Rotation paths and how fast each direction turns (degrees per step):
Each turn is a multiple of 5 degrees from 10 to 175, or 0.
Each row of a path follows its step; steps can be skipped.
Path 1:
step 0: -22.6 -22.4 -12.2 15.9 10.5 13.7 -11.3 -14.2 -26.1 -10.1 -7.7 -13.3 21.2
 11.6 -7.0 13.9 -8.8 0.9 25.6 -7.9 7.8 17.8 -7.6 10.6 16.0 -2.9 8.4 1.0
 10.2
step 1: -4.5 -2.1 -17.7 -21.0 14.0 31.2 8.5 -4.2 1.1 1.6 6.0 5.4 -14.7 -4.2 6.1
 -11.7 25.1 -17.5 -13.9 12.5 -5.1 16.0 -11.9 19.2 -2.9 -1.7 16.1 14.0
 -24.9
step 2: 17.2 1.9 13.3 -2.2 -6.1 -5.5 22.1 0.4 -28.8 25.8 -4.7 11.6 8.2 -12.3 2.4
 -3.4 -33.7 13.9 1.5 -10.4 -2.5 4.0 9.6 26.5 -4.0 3.7 6.5 13.1 -14.7
step 3: 1.7 -20.8 -3.0 -3.3 1.9 -5.4 -23.6 17.6 30.7 11.6 -9.4 -27.2 10.6 0.7
 0.7 -14.8 -21.8 -21.9 7.1 10.8 -2.7 7.6 6.1 5.7 -1.0 8.9 8.1 24.4 8.9
step 4: 1.0 -8.5 23.9 2.1 1.5 7.8 -14.2 13.1 -28.2 -28.7 0.9 -1.9 -29.1 18.2 4.7
 -6.5 2.6 2.0 6.9 -16.3 6.8 13.6 -16.1 3.1 -1.4 18.7 21.1 6.9 5.5
step 5: -0.9 -7.4 -10.5 -26.6 -14.0 20.8 -6.8 -8.9 -15.8 -1.5 -15.4 -4.4 15.7
 -2.8 -4.0 17.6 3.8 0.7 21.6 9.6 -21.0 12.5 12.6 -9.5 -12.6 -22.1 23.7
 -1.3 -18.7
step 6: -15.2 4.9 6.7 8.3 -0.2 12.3 0.1 -6.2 3.3 20.3 17.1 24.3 8.1 -0.6 8.1
 -20.5 -4.7 -6.8 18.8 18.6 -2.1 20.1 -7.3 41.0 11.4 4.2 11.2 -9.6 7.5
step 7: 2.9 -0.2 0.2 -0.7 33.0 3.7 15.6 1.0 -2.3 1.8 -12.7 -6.0 -3.8 12.1 9.0
 -3.1 -17.2 18.1 0.8 19.4 4.3 0.6 -3.3 2.1 -7.3 -0.6 4.0 52.5 -6.8
step 8: -10.2 -27.8 0.4 -2.6 6.0 8.1 -14.9 8.8 -12.1 20.4 7.9 -6.6 -9.8 -13.1
 -22.4 -5.4 -5.8 -4.7 -11.0 -33.3 -1.9 16.6 26.6 2.2 -5.6 10.2 18.6 10.4
 9.3
step 9: 16.0 -6.9 -7.4 10.3 -16.2 19.0 -14.5 -1.4 -7.1 -24.7 -22.0 -4.3 16.8 7.1
 19.2 -15.9 -12.7 -19.1 -1.5 -14.0 1.7 21.4 -20.4 10.1 6.3 -14.9 10.1
 3.7 -14.9
step 10: 4.6 -4.2 28.1 -23.9 -3.8 -6.4 -1.1 8.2 -7.7 11.6 -10.7 3.9 -14.9 -6.1
 21.4 2.3 21.5 -6.8 6.1 19.1 -21.2 -10.5 3.2 24.5 -1.0 -0.3 31.8 5.0
 -5.1
step 11: -26.9 -12.0 10.5 -5.2 1.0 5.8 3.8 5.1 -19.8 7.9 9.2 -12.5 26.6 5.9 -4.7
 4.7 -36.9 12.6 32.5 7.6 -5.8 0.8 -7.8 4.0 10.6 11.8 -0.2 7.7 -2.1
-4.3 0.2 3.0 3.1 4.5 -2.5 -6.7 0.5 -8.3 -2.6 2.5 10.9 2.0 5.1 2.2 -6.7
 -8.0 8.1 -4.9 -5.6 -7.1 1.6 -4.4 2.6 0.1 11.3 -5.5 -9.4 -5.5 -> 160
3.9 -7.8 -3.2 -2.2 0.8 10.8 0.0 -0.3 -5.2 3.2 1.3 4.8 3.9 -10.5 11.9 2.0
 5.8 2.8 4.8 8.3 6.4 -9.2 -3.0 1.7 2.0 2.2 0.5 -8.8 -5.7 -> 80
9.0 4.0 -1.8 0.0 4.1 -13.0 -2.7 -7.2 3.1 -0.8 14.7 3.3 4.9 1.1 -1.1 1.0
 4.5 -2.0 -0.3 -3.3 3.4 -6.6 -1.3 -11.5 8.2 -2.2 0.9 -2.2 -4.0 -> 0
-3.3 -8.7 2.4 6.5 10.0 4.5 -0.3 2.2 1.4 1.4 3.9 -6.5 -2.1 5.0 6.6 10.4
 -1.1 -2.2 3.0 -4.6 4.4 3.2 1.9 -12.5 -3.6 12.3 -2.5 2.9 4.8 -> 90
3.7 -1.9 -8.8 0.2 -3.8 -0.5 7.7 1.0 -8.1 -1.2 -5.1 3.8 -2.6 12.1 5.2 4.2
 -15.2 1.3 1.7 -0.2 6.3 -2.2 -3.3 -4.0 7.9 -8.3 0.4 -0.9 4.2 -> 160
4.6 -2.2 -3.2 -3.7 -4.9 4.5 8.7 -0.8 -4.2 2.8 1.2 5.3 -0.8 1.1 1.5 -5.2
 7.1 -8.0 4.5 -10.5 -3.1 12.7 -0.6 -7.2 -8.0 -4.9 -7.4 -4.2 -6.7 -> 95
-8.1 -5.4 -1.6 2.5 -10.2 -0.6 -5.6 -13.5 0.8 8.2 1.9 -4.5 9.7 -3.3 -4.0
 -1.9 -11.2 -3.5 1.7 -2.1 4.6 -1.1 5.5 -1.8 -6.5 -1.0 0.8 -7.0 1.2 -> 125
Path 2:
step 0: -18.4 -10.5 -17.9 -38.4 1.3 3.2 -9.3 6.5 9.7 -2.3 19.6 -33.6 -12.2 10.0
 -18.5 6.5 -11.3 14.8 -17.9 -3.8 4.6 -1.6 -24.8 -5.0 4.0 7.5 -19.8 5.4
 21.8
step 1: -16.4 -27.6 -15.5 -36.9 -16.6 -4.3 -5.9 -8.1 16.7 8.5 -7.2 -14.9 -13.4
 23.5 5.5 24.6 -11.0 4.9 -13.0 2.5 4.9 -1.0 -26.2 17.2 4.0 13.8 -16.4
 1.4 7.8
step 2: 5.2 -10.3 -34.9 -25.2 -20.4 -13.2 0.9 -2.7 15.6 -12.1 -18.3 2.8 -9.1
 14.0 13.0 11.4 -4.1 16.0 -1.8 1.0 -2.0 5.7 -13.6 34.3 0.1 31.2 -12.9
 -14.7 2.5
step 3: 0.0 23.9 -23.3 -12.8 -20.3 -16.1 9.2 1.5 11.3 -14.8 4.6 -14.4 -6.0 8.3
 -9.2 8.7 9.1 31.3 -3.9 3.3 -20.0 7.3 -0.5 31.0 -12.1 32.3 -4.4 -14.0
 6.6
step 4: -14.5 20.5 8.4 -11.1 -7.8 -9.5 2.2 -10.4 23.6 6.5 22.0 -13.5 14.6 9.9
 -16.3 19.3 23.7 25.1 -0.1 15.1 -21.9 6.5 -13.5 30.9 -5.7 16.6 -8.8 -4.6
 6.1
step 5: -11.5 -1.3 5.5 -4.0 6.5 -0.4 0.7 -9.9 38.3 6.2 6.4 9.5 19.3 0.0 3.3 12.0
 12.6 28.9 9.4 13.0 -21.9 1.5 -42.6 25.9 2.6 -6.2 -4.8 -8.3 7.2
step 6: 3.3 2.2 -15.5 -6.1 4.0 1.4 -4.9 14.5 24.9 -2.8 -2.7 10.5 -5.2 -1.8 9.2
 -3.7 0.2 30.8 0.3 13.9 -24.7 13.9 -38.0 21.7 -13.5 -27.9 15.7 -12.1 9.4
step 7: 19.9 14.1 -15.7 -21.9 0.5 11.7 -15.8 21.3 9.3 -7.0 11.9 3.4 -8.6 7.0
 -14.5 0.3 3.7 17.6 -5.2 22.9 -10.1 26.0 -18.8 15.7 -24.7 -28.2 -0.7 5.0
 17.7
step 8: 17.3 -5.4 -11.1 -24.0 -0.3 13.2 -5.8 11.1 18.6 1.1 14.4 4.0 7.3 7.5
 -26.6 18.7 -1.9 14.6 -3.9 17.9 1.2 -1.0 -17.4 -5.6 -34.1 -11.7 -25.5
 19.2 23.6
step 9: 9.7 -37.1 -18.9 -9.3 -2.2 -9.1 -2.4 14.9 17.1 18.1 7.3 3.1 7.8 10.9 -7.7
 19.0 -4.8 12.5 -9.1 12.2 8.0 -18.4 -27.0 -1.9 -34.7 7.7 -4.8 4.9 20.5
step 10: 26.7 -29.0 -30.0 -5.4 -1.6 -15.4 -4.2 6.8 -11.2 10.9 12.1 -3.7 -2.1 15.1
 0.3 -4.2 -3.0 10.6 -9.4 10.6 6.0 -4.0 -31.5 20.2 -12.5 23.5 9.8 -6.8
 28.0
step 11: 25.9 0.0 -26.1 -19.4 -10.0 -7.9 9.3 -17.0 -20.2 -2.1 26.7 -7.3 -10.8
 21.3 -5.1 -1.1 -3.7 15.4 -8.8 5.6 -20.2 -10.8 -17.8 18.5 2.9 17.4 0.3
 8.5 30.2
-7.9 2.1 8.4 7.1 -2.0 -4.7 2.3 -8.7 0.9 -10.9 4.7 5.0 -0.2 1.0 3.4 -4.4
 6.1 8.2 4.0 11.5 -3.4 -1.3 4.9 4.5 1.3 -7.3 -0.7 -8.4 0.2 -> 40
0.8 2.4 0.3 -3.8 3.1 0.9 5.0 2.7 -2.8 0.8 -8.6 5.7 -1.1 10.5 -5.2 1.3
 15.3 -2.1 -8.0 -4.3 -2.6 -2.3 -4.4 -6.9 2.4 -2.1 -3.2 -12.7 5.8 -> 0
4.6 -10.5 -2.6 0.4 -12.9 -0.8 -1.1 -1.0 -4.0 1.1 -6.0 -9.7 4.5 -0.8 2.5
 2.5 4.9 2.4 1.6 2.6 -7.5 -3.4 10.2 1.2 10.0 7.4 -1.3 -0.6 8.4 -> 40
8.7 -0.7 -0.7 0.6 4.4 3.2 -8.6 1.8 3.4 -6.4 4.6 5.8 4.4 0.7 -1.4 -2.5
 7.5 -6.1 8.0 1.5 12.0 4.6 -2.8 6.9 12.2 5.4 -7.2 -0.4 1.5 -> 130
5.3 -4.3 1.7 4.9 -2.6 -6.7 11.5 -6.6 -0.5 -3.7 7.6 -1.3 4.9 6.1 -1.4 1.5
 2.2 -5.2 0.7 -16.4 -2.5 2.6 -0.2 11.1 -5.5 3.1 1.8 -1.2 -3.4 -> 45
5.7 -4.3 -4.6 7.7 9.2 2.4 1.2 -4.3 4.9 -3.7 -8.7 -1.4 2.7 0.3 -7.4 0.5
 9.7 -2.2 1.2 8.7 -4.7 1.8 -0.7 1.0 -7.3 -2.5 9.7 12.3 2.0 -> 25
0.6 2.9 3.4 0.8 -6.9 8.9 4.2 2.9 8.3 5.0 -6.1 0.8 0.4 -11.4 -4.7 1.7 4.2
 8.6 -10.3 -1.6 5.3 2.2 -0.2 14.9 -0.4 -2.6 -1.7 -1.5 -1.4 -> 20
